In the rows, 128 means zero.
One turn moves every row onto another: examples first, then more rows asked
zop: [148 143 118 153 128 138 150 120 111 143  91 130 156 147 105 144  94]
nenez: [141 134 114 133  97 124 102 111 131 132 128 142 100 143 142 108 152]
Fab: [133 135 112 119  92 136 149 137 155 123 149  93 149 148 100 156 107]
Tob: [160 136 123 137 138 157 111 123 140 140 134 147  94 102 144 112 139]
zuta: [124 125 116 149 130 154 144 126 150 122  81 120 161 141  88 141  98]
zir: [136 130 158 110 154 139 135 138 133 129 128 129 106  90 156 141 115]
mubis: [107 113 118 105 118 133 103  98 148 124  81  96 127 135 118 148 152]
Lofis: [153 118 116 123  94 127 160 125 139 124 148 113 147 148 125 149 108]
sapi: [102 160 120 113  99 122  85 133 148 124 127 108  99 135 111 127 148]
foge: [130 138 146 108 105 111 115 101 125 138 136 131 116 130 159 123 146]
Loko: [144 131 117 149 141 148 149 137 130 130  80 131 147 131  98 150  88]
buf: [145 129 127 147 133 150 150 132 130 121  79 126 146 138  94 147  85]
sinud: [113 162 118 128 167 138 117 144 141 128 108  80 122 150  85 103 121]
fale: [138 162 122 127 136 167  94 148 160 129 132 117  88 101 102 125 133]
gisa: [126 142 119 155 121 152 144 111 135 140  97 116 172 152  91 135 102]
mir: [131 129 126 119 134 148 116  72 126 161 108 104 143 127 139 134 152]
Kesez: [117 152 120 106 141 161 137 162 117 119 134 100  99 152  82 130 105]
zigo: [132 138 136  96 136 145 107 127 129 119  80  87  97 119 101 168 123]
Dovi: [157 156 146 111 153 159 119 102 109 157 110  96 114 110 122 154 124]
buz: [129 138 124 124 104 112 104 108 124 136 132 139 105 133 153 112 152]
rezi: [111 156 147  98 137 151 103 142 167 123 128 105 101  92 114 142 129]
gedu: [120 133 107 151 133 151 140 133 150 130  81 120 161 137  87 146 100]
veb: [161 113 119 126 121 148 166 134 152 124 149 116 145 122 127 151 101]
goni: [ 96 157 137  98  96 120  95 121 154 125 130 101 115 135 119 133 147]
Sedus: [142 119 121 136 168 119 138 121 118 128 100 120 123 151 137  90 127]
Refas: [141 130 114 122 118 157 153 145 167 123 150  98 145 121 102 157 101]
Sez: [146 138 155 106 146 143 122 123 140 135 135 134 103  88 154 133 127]
Pali: [120 145 116 129 141 106 122 128 117 122 101  97 122 178 109  97 129]
Guni: [131 143 121 124 167 181 150 134 119 148 155 118 124 131 112 112 116]
Nevu: [118 160 112 124  94 135  85 137 151 122 126 113  92 143 101 122 148]
vus: [120 162 129 116 141 156  94 149 158 128 130 114  89  92 110 133 132]
fim: [148 145 130 151 126 147 151 117 114 138  95 123 156 150  97 141  89]
rin: [ 92 143 143 105 142 149 111 150 169 120 124  98 117  96 117 146 125]
fupo: [100 111 105 108 117 133 137 143 123 105 117 119 111 174 105 118 129]
fozit: [117 102 106 126 142 152 150 115 125 134 139 137 135 153 135 100 137]
vebu: [150 141 134 126 147 145 112 125 134 140 135 143  96  91 152 120 136]
Bobod: [124 147 108 154 119 141 140 117 131 144  93 119 169 154  93 141 104]
Kesi: [135 136 123 136 195 150 132 138 141 133 108 105 123 125 113  96 119]
bigev: [ 80 156 139 108 102 119 106 122 146 136 136  94 134 140 124 132 141]
tobu: [126 142 153 114 113 108 128 109 108 145 138 123 124 135 163 130 130]

Tob goes to nenez
goni goes to rezi
And these:
Pali goes to sinud
vus goes to vebu
rin goes to zir
zigo goes to Dovi
zuta goes to buf
Fab goes to Refas
Kesez goes to Guni
Loko goes to zop

One turn moves every row onto another: examples first, then more rows asked
Vene: [103  87 143  99 153 136 129 197 182 118 118  97 189 118  96 181 104 144
 157 112 120 128 140 129 121 133  96 156 141 153 186]
lop: [ 83 147 189  86 135 158 135 207 103 122 169  99 195 129  87 155  99 105
 162 128 100 102 122 120  81 121 125 149 121 116 162]
sarum: [ 77 148 188  65 134 154 128 203 112 147 156  99 192 145  85 147 104 111
 156 130 121  99 125 116  87 116 112 140 118 100 157]
dum: [135 113 152  51 149 143 137 182 130 104 124 123 198 146 115 141 105 133
 141 139 101 125 124 147 140  90 136 146 180 131 138]
Nefar: [127 117 162  75 161 145 113 170 141  96 145 129 197 152 138 161  97 111
 135 160  94 144 119 158 117 103 136 154 176 130 132]
vutuv: [114 147 131 126 114 137 129 177 153 129 116 114 171 122 105 161 106 121
 173 143 102 132 115 175  83 162 157 149 141 118 128]
sese: [119 133 193 137 139 130  97 175 128 166 129 122 169 156 125 133 136 132
 128 158 112 133 125  90  83 103  92 134 120 151 127]
fipif: [151 122 148 142 123 118 108 216 162 129 114  67 163 134  99 156 114 148
 165 143 116 131 122 135 122 125 112 184 117 111 175]
dibe: [151 115 210  79 109 145 161 197 103 107 133 127 197 102 118 143 118 136
 143 152  96 140 113 128 124 131  99 149 120 149 170]
guso: [142 122 214  70 100 133 130 177 116 137 125 122 194 134 114 166 100 132
 127 169 136 143 104 133 109 139  83 139 129 120 175]
muba: [ 94  89 147  93 160 137 111 189 198 136 119 104 185 135 112 182 106 136
 149 124 131 136 143 128 113 136  86 154 133 141 177]
Bune: [126 133 190 155 133 131 121 189 108 119 141 112 185 124 115 143 128 144
 142 156  90 130 113  84  80 110 132 161 142 167 141]
logek: [121 143 129 120 118 138 133 177 153 152 110 123 156 129 106 142 118 114
 172 125  97 125 129 182  99 150 128 126 118 124 119]
vuvo: [ 95  88 146 101 170 145 123 197 194 117 128 108 189 118 120 174 116 136
 156 122 108 138 145 126 116 137 101 165 128 154 171]
Vugi: [ 91 132 234 121 129 143 127 172 122 135 110  88 178 155 110 124 105 125
 196 164 102 140 119 124  87 110 141 158 135 125 177]
vup: [ 91 131 228 104 132 145 136 178 124 150  99  91 173 156 108 105 118 130
 198 154 102 132 127 119 100 101 133 150 125 124 170]
Vebef: [138 112 162  67 150 137 114 166 133 123 130 128 182 166 122 154  94 111
 131 137 106 132 126 170 131  90 101 123 166 131 136]
bozu: [112 145 122  95 112 136 141 185 158 150  96 117 168 127  99 135 123 136
 174 136 113 120 124 157 102 151 154 145 137 108 121]
kugo: [ 78 146 192  83 148 163 125 204 115 139 170 109 187 139 104 144 110  94
 157 130  99 108 131 123  82 118 107 141 102 114 146]
mize: [121 133 151  65 124 112 130 146 178 138 113  98 199 167 113 151 136 127
 140 169 124 144 103 139 100 145 116 145 154 174 135]
tulat: [141 123 149 132 134 123  97 214 177 147 112  77 160 146 116 145 126 142
 159 151 119 136 129 128 121 124 104 185 105 102 160]
mut: [149 120 149 148 139 127 109 219 167 127 124  79 159 131 117 143 127 137
 166 142  97 136 131 135 124 124 109 188 100 120 160]
zule: [129 127 150  79 136 124 148 157 169 121 125 107 195 147 122 132 152 120
 149 151  89 144 116 144 112 138 113 145 136 201 124]
fenuv: [100 128 234 125 134 144 129 172 119 145 110  93 167 157 109 117 109 115
 197 150  92 137 128 136  94 103 118 140 120 135 174]
kazi: [139 128 152  90 116 111 145 152 152 112 122  91 199 148  95 159 125 126
 149 149 104 137 101 155 104 142 114 138 159 200 151]
Nisad: [127 134 183 120 113 118 120 185 109 154 108 101 181 144  86 138 125 165
 133 150 130 114 113  76  94 100 116 140 153 145 152]
rivo: [128 123 215  65 128 149 133 185 135 130 137 141 198 122 151 141 129 124
 132 182 110 156 114 118 110 142  99 162 108 123 146]

bozu goes to logek
sese goes to Bune
kazi goes to mize
And these:
Vebef goes to Nefar
rivo goes to dibe
fipif goes to tulat
Vugi goes to vup
Vene goes to muba
sarum goes to kugo

